Questions about the grid below.
1) Give the entry just right of -0.70.
2) Give the largest entry.
[[-0.04  3.39 -2.31  1.41  0.75 -0.91  1.74  0.30  0.71 -0.03  0.38 -2.26
  -1.06  3.48]
 [-1.29  0.17 -0.93  2.14  0.23 -0.34  2.52 -0.17 -0.08 -0.76 -0.20 -1.16
  -0.80  1.95]
 [ 0.52  4.23 -1.52  1.24  0.18 -0.75  2.16 -0.28  0.83  0.83  1.38 -2.43
  -0.72  3.17]
 [-2.00  0.95 -0.48  3.14 -4.42 -0.05  5.70 -0.02  1.96 -4.17  1.21 -3.04
   3.80  2.31]
 [-3.06  2.23 -0.42  2.16 -0.79  0.12  7.75 -4.07  2.76  0.66 -3.04 -1.92
   1.43  5.65]
 [-0.68  0.84 -0.35  1.86  0.73 -0.37  3.06 -0.73 -0.70 -0.90  0.74 -0.79
  -0.89  2.28]
 [-3.50  2.41 -0.46  1.94 -1.01  0.55  7.67 -3.81  2.65  0.87 -2.32 -1.70
   1.86  5.77]
 [ 0.14  3.76 -1.32  0.98  0.58 -0.78  1.84 -0.33  0.76  0.48  0.16 -2.27
  -0.38  2.58]
 [-1.47  2.13 -1.96 -1.18  0.84  2.00  1.62 -0.41  2.52  0.24  0.30 -0.56
   0.71  2.61]
 [-3.77  2.74 -1.54  0.12 -2.00 -1.76  5.12 -2.37  1.45 -4.17  1.71 -3.45
   2.55  4.36]
 [-3.12  2.98 -0.58  2.37 -1.39 -0.28  7.61 -4.14  2.46  1.16 -2.40 -1.83
   0.97  5.97]
 [-3.95  3.16  0.92  1.50  0.45 -0.78  6.09 -2.74  6.13 -1.04 -1.43 -3.17
  -0.17  4.61]
 [-1.32  0.99  0.24  1.93  0.80 -0.18  2.52 -0.37 -0.10 -0.84 -0.29 -1.56
  -0.91  1.74]
 [-0.77  0.37 -0.71  2.02  0.07 -0.51  2.84  0.07 -0.34 -0.98  0.15 -1.40
  -0.52  2.02]
 [-1.91  1.82 -1.07  2.04 -3.48  0.14  6.08 -1.04  2.44 -4.13  1.96 -2.22
   3.16  2.52]]
1) -0.90
2) 7.75

Questions about the grid below. Indices start at 1.
1) Give the entry just right of -0.45.
2) Give the entry in row 1 and column 1.
3) Give the entry at row 1, column 2.
4) Give the top entry of the column that holds the smallest entry.
5) Give the entry just right of -3.98.
6) Give the entry directly above 2.23.
7) Give the entry directly below 0.76.
8) Give the bottom entry of the column that holds the smallest entry.
[[-3.63  2.89  4.91  5.79 -4.96 -1.24 -3.45  2.52]
 [-0.16  0.69  2.43  3.03  0.11  0.44  1.83  1.34]
 [ 0.27  0.70  2.85  4.02  0.00  0.97  1.16  2.42]
 [ 0.13  0.74  2.67  3.40  0.08  0.73  1.55  1.70]
 [-0.51  0.61  1.96  2.31  0.31  0.09  1.85  0.69]
 [-0.31  0.65  2.40  2.70  0.26  0.42  1.82  1.06]
 [-1.99  1.96  4.14  6.43 -2.20 -2.45 -3.23  3.11]
 [-0.45  0.53  2.13  2.43  0.33  0.20  1.86  0.76]
 [-0.58  0.47  1.81  2.15  0.34  0.11  1.78  0.55]
 [-1.04  2.23  2.49  5.72  0.23  0.22 -1.44  3.79]
 [-0.52  0.42  1.03  1.22  0.29  0.00  1.22  0.18]
 [-3.78  3.17  5.07  5.97 -5.37 -0.58 -3.62  1.81]
 [-1.31  2.63  3.50  6.05 -0.08 -1.29 -2.77  3.38]
 [ 0.29  0.79  2.88  3.98  0.08  0.97  1.31  2.32]
 [-2.82  2.12  4.43  6.22 -3.98 -2.24 -3.16  3.03]
 [-3.41  2.66  4.82  5.84 -4.65 -1.62 -3.32  2.78]]
1) 0.53
2) -3.63
3) 2.89
4) -4.96
5) -2.24
6) 0.47
7) 0.55
8) -4.65

Questions about the matrix below. Rows and columns are numbered from 1.
1) Find the entry in row 1 and column 3.
2) Find the entry at row 2, column 1.
3) Find the entry just left of 0.81.
4) Find the entry just left of -0.88.
5) Find the entry directly below 4.23.
6) Find the entry just left of -2.68.
7) Find the entry at row 1, column 2.
8) Find the top-left entry.
[[ 1.37 -1.62 -1.47 -0.18 -2.74 -1.70  1.80  0.09]
 [ 4.23  0.14 -1.06  0.48 -5.52  2.16  3.11  0.53]
 [ 3.78 -1.03 -2.70  2.64  0.43  2.91 -3.27  0.74]
 [-2.96  5.90  2.33 -2.96  6.75  4.67  5.24  1.78]
 [ 1.79  1.40  0.50 -0.66 -2.71 -2.59 -0.94  0.81]
 [ 2.30 -3.45 -0.79  0.91 -1.39 -0.13 -0.85 -0.20]
 [-0.77 -1.72 -3.61  2.34  0.73 -0.03 -1.11  0.98]
 [ 3.41 -1.33 -0.92  4.57 -0.16  0.03 -0.88  0.04]
 [ 0.28  1.04 -1.96  1.00 -0.34 -1.86 -0.90  1.03]
 [ 2.61 -2.59 -1.15  2.34 -0.93  1.67 -0.33 -2.01]
 [ 2.24 -0.15 -0.78  5.29  1.12  0.90 -2.00 -1.95]
 [ 2.97 -2.92 -2.20  4.33 -2.23  1.87  1.34 -1.46]
 [-2.15 -1.48  2.64  0.57 -3.31 -0.79 -1.02 -0.77]
 [-1.60 -0.81 -1.33 -1.06 -3.16  0.67 -2.51  2.15]
 [ 1.46 -4.28 -1.90  1.73  3.15 -2.68  2.87 -2.35]]
1) -1.47
2) 4.23
3) -0.94
4) 0.03
5) 3.78
6) 3.15
7) -1.62
8) 1.37

A =
[[-2.40  2.86  0.66  3.11  3.49 -6.73  2.96 -1.77  1.30  3.64 -2.56 -2.30
  -0.19  1.39  0.39]
 [-1.55 -3.32 -4.13 -0.30 -1.72  0.03  0.59 -1.50 -0.89 -0.50 -4.74 -0.19
   0.41 -0.45 -0.37]
 [ 2.17  2.27  3.88 -2.75 -1.40 -0.29  0.33 -0.87  5.95 -1.45  2.09  0.63
   1.85  2.04  3.62]]
Find the entry just left of the largest entry.
-0.87
Find the entry just right of the smallest entry.
2.96
Find the entry just left of 0.33.
-0.29
Find the entry just right of the largest entry.
-1.45
The entry just left of -2.30: -2.56
Find the entry just left of the centre entry.
0.59
The entry just right of -2.56 -> -2.30
The entry just left of 2.04 -> 1.85
Find the entry just left of 3.62.
2.04
The entry just right of the centre entry is -0.89
Find the minimum.
-6.73
The entry just right of 0.66: 3.11

X =
array([[ 3.47,  4.19, -5.05, -0.41,  2.24,  2.89,  5.53],
       [ 4.75,  4.08, -0.79, -5.59,  1.47, -8.29,  6.80],
       [-3.28,  6.56, -0.42, -1.23,  7.31,  0.77, -7.94],
       [ 8.25, -1.53, -1.83, -1.04, -4.06, -4.58,  3.15],
       [-3.42,  2.01,  5.58,  2.32,  6.62,  2.46,  5.26]])
Find the smallest entry in the last column.
A: -7.94
Find the entry directly above -1.53.
A: 6.56
Find the second entry in reading order.
A: 4.19
Find the first entry in reading order.
A: 3.47
The 1st entry on the diagonal from the top-right corner -> 5.53
The bottom-left entry: -3.42
Find the entry directly below 3.47.
A: 4.75
Find the entry directly below the smallest entry.
A: 0.77
Find the 3rd entry on the main diagonal.
A: -0.42
Find the third entry on the diagonal from the top-right corner.
A: 7.31
Find the fifth entry in reading order.
A: 2.24
The last entry, reading row by row: 5.26
The fifth-last entry, reading row by row -> 5.58
Find the entry directly above 0.77.
A: -8.29
The entry directly above the largest entry is -3.28
Find the last entry in the row that holds the largest entry.
A: 3.15
Find the entry at the centre.
A: -1.23
The entry just right of the largest entry -> -1.53
The entry just left of 6.62 is 2.32
The first entry in the row that holds the largest entry -> 8.25
The entry directly below the centre entry -> -1.04
The entry directly above the smallest entry: 2.89
The entry directly below -0.41: -5.59
Find the entry directly below 7.31.
A: -4.06
The entry just left of -0.41: -5.05
The entry just left of the smallest entry is 1.47
The last entry of the smallest entry's row -> 6.80
The bottom entry of the column that holds the smallest entry: 2.46
Find the entry directly below -5.05.
A: -0.79
